(in the rows, 128 means zero)
One hidden turn or mirror swaps the rows below in pairs. Which row is each named row swapped with?
The rows were stretched afterwards, more along some directions than others.
q_885: [122 106 147 141  91 131 163 136 120 134 140 112 107 159 130 139 114 131]
q_444: [143 122 129 151 137 169 115 147 138 112 117 110 108 123 108 134 104 145]
q_541: [156 100 118 146 131 121 129 130 111 121 124 127 125 146 128 137 119 137]
q_968: [138 119 162 142 108 137 139 138 130 111 138  97 117 140 112 136  98 152]
q_730: [144 107 115 137 123 125 143 129 105 118 130 128 132 148 135 139 116 148]
q_452: [134 106 148 148 126 164  96 129 117 130 118 111 113 142 156 130 106 155]
q_253: [153 116 122 156 108 110 143 122 111 118 126 114 103 124 114 125 107 130]
q_247: [128 117 123 123  82 121 168 119 125 102 146 120 111 147 143 147 123 147]
q_482: [153  80 106 156 130 158 151 127 102  99 139 110  85 172 147 128 105  94]
q_340: [142 118  90 148 105 129 113 130  78 109 115 102 123 141 156 152 109 110]
q_204: [149 133 139 162 134 152 127 109 118 110 137 107 114 144 130 133 115 135]
q_394: [135 116 144 145 116 162 102 132 111 140 110 118 116 133 148 129 102 163]
q_95: [124 134 117 138  91 128 117 127 113 111 121 113  99 113 145 153 107 121]
q_331: [150  79 120 129 106 147 155 124 111  92 119  84  86 153 153 145  98 104]
q_695: [139 106 151 138 116 160 108 132 117 122 117 108 110 150 161 132 105 157]
q_789: [152  94 146 147 119 134 129 122 112 106 127 118 109 138 108 132 113 123]
q_506: [133  92  96 144 116 123 123 129 110 106 138 105 107 137 176 154 127 117]
q_646: [146 120 133 144  92 130 143 138 123 105 159 124 109 166 129 137 114 122]
q_63: [164 107 128 157 131 154 142 132 114 129 132  89  95 165 134 151 106 100]
q_211: [124 112 128 150 117 152 156 123 136 112 134 102  94 130 122 149 116 122]
q_937: [167 136 113 145 106 136 133 145 103 111  98 108  98 125  90 139  99 120]
q_592: [139 110 143 145 124 158  92 138 125 127 104 106 111 136 148 132 103 161]
q_381: [159 107 104 119 101 137 152 139 101  78 113  93 102 119 124 146  99 123]
q_815: [172 129 109 138 120 141 147 145 123 120 106 112  88 109  95 151  91 102]
q_451: [179 116 129 135 134 139 132 133 139 103  95  75 111 117 113 151 109 128]
q_894: [130  90 109 138 121 146 127 156 103 104  96  96 100 120 129 119  85 138]
q_316: [119 117 105 118  92 139 120 150  89 123 107  78 122 142 150 153  98 145]
q_785: [165 114 125 161 130 161 134 140 111  89 125 125 110 126 105 114  83 127]
q_752: [144 103 119 146 133 130 138 124  96 120 128 134 125 151 138 131 114 150]
q_129: [152 106 110 120  94 158 132 149 108 104 109 108 122 111 124 143  84 123]
q_55: [159 128 115 113  92 159 145 150 126 108  98 102 103 117 123 142  91 153]
q_347: [128 103 140 132  81 134 160 138 134 108 130  99  95 124 138 146 111 144]
q_201: [144 142 108 148  94 138 164 148 102 120 134 134 112 125 100 130  97 150]
q_817: [144 115 115 135  98 121 138 136 131  78 141 106 109 148 137 148 125 110]
q_479: [156 120 116 174 125 120 151 122 115 109 140 124 114 123 113 119 107 129]
q_932: [129 122 130 129 111 162 157 138 133  99 143  84  95 135 135 151 106 145]
q_886: [151  99 129 156 134 129 134 119 107 125 132 137 121 153 124 128 114 138]
q_295: [151 109 120 136 118 151 116 142  95 139 118  95 107 131 145 148  98 131]
q_361: [152 128 155 154 115 148 125 141 137 132 112  80 103 112 120 129  91 155]
q_258: [130 104 150 135 123 155 108 135 122 126 112 100 110 145 165 137 109 169]
q_749: [138 130  99 149  96 142 141 150  85 122 114 138 120 136 117 123  95 129]
q_388: [110 104 142 159 125 149 148 135 100 129 148 115  99 161 124 111  95 145]
q_716: [147 101 121 148 122 113 142 127 122 123 131 131 120 150 133 139 129 141]
q_418: [160 120 129 126 113 176 143 142 108 116 116  99 115 121  99 140  82 118]
q_714: [136 143  93 136 104 149 134 148  91 113 119 101 113 151 132 142  90 142]
q_216: [143 124 126 152 123 159 126 142 143 125 108  90  93 103 124 129  91 148]

q_815 swaps with q_95
q_258 swaps with q_752
q_418 swaps with q_817
q_482 swaps with q_316

